The rows below come in pairs that one turn or mirror swaps. Which row does each named row swap with?
Z_548: [ -5  10  -9   0  11 -18  25 -11  -9  -8  24  -2  12 -21 -13   6  -3  22
 -19]
Z_941: [ -6  10 -25  18  18  -4   0 -10  12 -13 -28  -8  16 -42   6 -11   0  23
   6]
Z_776: [ -5  12   0   2 -21  10  13 -12   5  -4  12 -30  18 -38  -1 -16   2  10
  -3]
Z_157: [ 14   3   1  14   1  10  42  -2  -3  -6 -30  -2  19  -2  -3 -13 -25  15
 -10]
Z_520: [  2   7  -8  34  11  -5  16  14  22  -3 -27  -8   2 -21  -1  -4   5  16
  -9]
Z_38: [ 11   9  -4  17  20  19  14   0  10   0 -30   6 -13 -33   2 -20   3   9
  -4]
Z_929: [ -1  -4  -9   2   1   2  11  -4 -28  -6  -3   6  20   3  12 -27  -7 -21
  -2]
Z_458: [  0   6 -12  -2 -10  13   9  -8   7  -3 -14  34 -13 -29  -7 -11  -8  16
  -9]
Z_928: [  0  -3 -15   2   6  14  -3  -3   8 -11 -26  10  16  20  15 -18  -2  15
  -1]
Z_562: [  0   8 -13   6  -6 -18  -7  -6 -11  -7  -5  29  11 -25   2 -20  14  26
 -19]
Z_493: [-20  -3  -5  -9  -1   6   2 -10   5  12  -4  10  16 -11  18 -32 -13  -8
  10]
Z_766: [ -9   8   7   5  11   8   3   5  25   3 -18  -7  -2 -36  14 -27   9  24
 -11]
Z_383: [  9  10  -3   1 -11  -6  26  -6   1   7 -10 -15   6 -57   0 -16 -11  12
 -16]
Z_914: [ -3   9   2   6  15  28   5 -15  -5   6  17 -12  11 -18   3 -26  -7 -10
   2]
Z_442: [  7  -3 -13   4  -3  31  23  -2  -2 -10 -27   9  34 -12  12 -16   2  -9
  -1]
Z_426: [  5  11 -15   7   7 -11  22  -7 -16  -8 -21  38   7 -25  -4 -11  -2  -7
  -8]
Z_49: [  1   0  -1  11 -15 -11  16   0   7 -12 -43   2  11   8  12 -11  -4   7
 -12]
Z_27: [ -4   8  -8  14  15   5  10 -14  -5  -4   6  -3  13  22  -3 -22   3  30
  -9]
Z_758: [  2  18 -28  -7  -4   0  14 -27  -7   3   8   7  24   9  -7  -2 -10  14
 -15]
Z_499: [ 20  -5 -20  -5 -11  10  26   2  -1   3 -39   2  20   0  -2 -26  -7   6
  -8]
Z_871: [ -2   1 -11  -1  11  28   7 -16   6 -10  12  -1  27 -45   2 -16 -19   7
  -7]
Z_132: [ -2   9   1  -1  -5  19  10  -8   8  -8  19 -25  19 -39   3 -17  -4   0
 -14]
Z_221: [-13  -3 -19   6  19  -9 -15 -13  -4 -23   2 -15   9 -31  12 -23   1  14
   2]
Z_81: [ -5  13  -5 -29 -11  -6  16   1 -10 -11 -16  -5  20 -21  18 -23 -31   2
   2]
Z_733: [ -6  10  -4   2  19 -28   6  -7  -1   1  24   9  11 -13   4 -10   9   1
 -13]
Z_529: [ -2  11 -14  -7  17 -15  -1  -4  -2   0  -2 -27  21  -5   7 -36  -2  32
 -11]
Z_816: [-10  14  -9   0  14 -33   5  -3   9  -1 -13 -10  10  14   6  -9  -5  15
  -4]
Z_828: [-17  37  -3  -1   6  20   0  -4   2   9  -9   7   3  -2  -2  -5   8  19
 -16]
Z_47: [-10  16 -16  -1  27  17  16  -4  -7  -3 -26 -33  15  -9   4  -2 -13  12
  -8]
Z_437: [ -3 -12  -6   3   9   8  -3 -18   0  16  12  -4  24 -32  13 -15  16   3
  -1]
Z_363: [ 13  13 -27   5  -1   3   4 -29  -7  -2  -4   3  31   4 -16  -2   2  12
 -20]
Z_727: [  1   8  -6   6   6 -26  14  -9  -6  -1 -22  18  17 -52   6 -18  -6   4
 -14]
Z_331: [  3 -21  13 -11   3   5  21   2   1   7 -14 -24  22   0   0 -23   2  11
  -8]
Z_792: [  9  17  -2   0 -16  19  19 -10   1  18  -9  14  20   2  -6  -5 -18  14
 -22]
Z_233: [  5  25 -13  -4   4  -4  18   4 -16   3 -22  19 -20  -8  -6 -10  -3  12
 -18]
Z_164: [  1  -3 -10   3  28   8   5 -11  -8  -2 -15   7  15 -13 -24   7 -12  32
 -19]
Z_544: [  2   8 -21   2   8  15  20  -7   6  -7  24 -25  23 -10  -4  -7 -12   1
   1]
Z_554: [ -9   9  -5 -27  -2 -11   2 -11  -7 -26  12  -9   0 -26  10 -25   1   6
  -3]
Z_304: [  4  17   3  -6   1  -6  -1  15  10 -12 -30   5   3 -33   5  -3  20  14
  -2]
Z_810: [ -4 -13  -2   4  14 -26  32   9   5 -19 -21 -13  18 -18  16 -11  -3   7
  -1]
Z_329: [  1  15  -9 -17   4   7   2  -6  -8  -3  11  -1  43 -32   2  -4  -1  -7
   5]
Z_870: [ 18  -1  -3  15  -7   1  15   0 -11 -22 -18  -7  24 -34 -12 -12 -22  22
 -27]
Z_187: [  5  11   0   0 -10  -6  11  -5   8  -7 -43 -20  15  10   4 -10  -5   5
 -11]
Z_813: [  1   2   0 -26  -6 -14  25  11   1 -18 -10  -3   0 -16  21 -24 -14   6
   7]
Z_349: [-13  17   3 -21  -2  -9  15  -3 -12  -7   2   2  -4   1   9 -25   2 -12
   3]
Z_663: [-13  18  -8   6   0   7 -13 -10 -14   2  -5   3  13  15 -15 -10 -11  15
 -17]
Z_956: [ 23  -5 -15   5 -17 -10  31 -10  -3 -18  -2   6  22 -10 -14   2 -12   2
 -16]
Z_477: [  8  -3  -7  23  -1  18  18  -6 -11  -1  -8 -15  19 -17  -7  -8  25  14
 -27]
Z_897: [ -4   9  -8  12   8 -21   4  -7 -13  -1  10  33  18 -29  -1  -8  -6  14
 -13]
Z_371: [ 14   0  -2 -10   8 -15  33   9   6 -24 -15   3   2 -28   9  -2 -16  -8
  -5]
Z_325: [ -2  10 -18  14  29   2   0  -1  21  -9 -25  -6   8 -45  11 -15   3  18
 -10]
Z_316: [  0   6   0  -9   8  15   7  -3   9  -7 -27  -8 -12 -42   6   8 -13  14
  -2]

Swapped with Z_187: Z_363
Swapped with Z_871: Z_766
Swapped with Z_329: Z_304
Swapped with Z_897: Z_813
Swapped with Z_477: Z_47
Swapped with Z_493: Z_458
Swapped with Z_221: Z_383

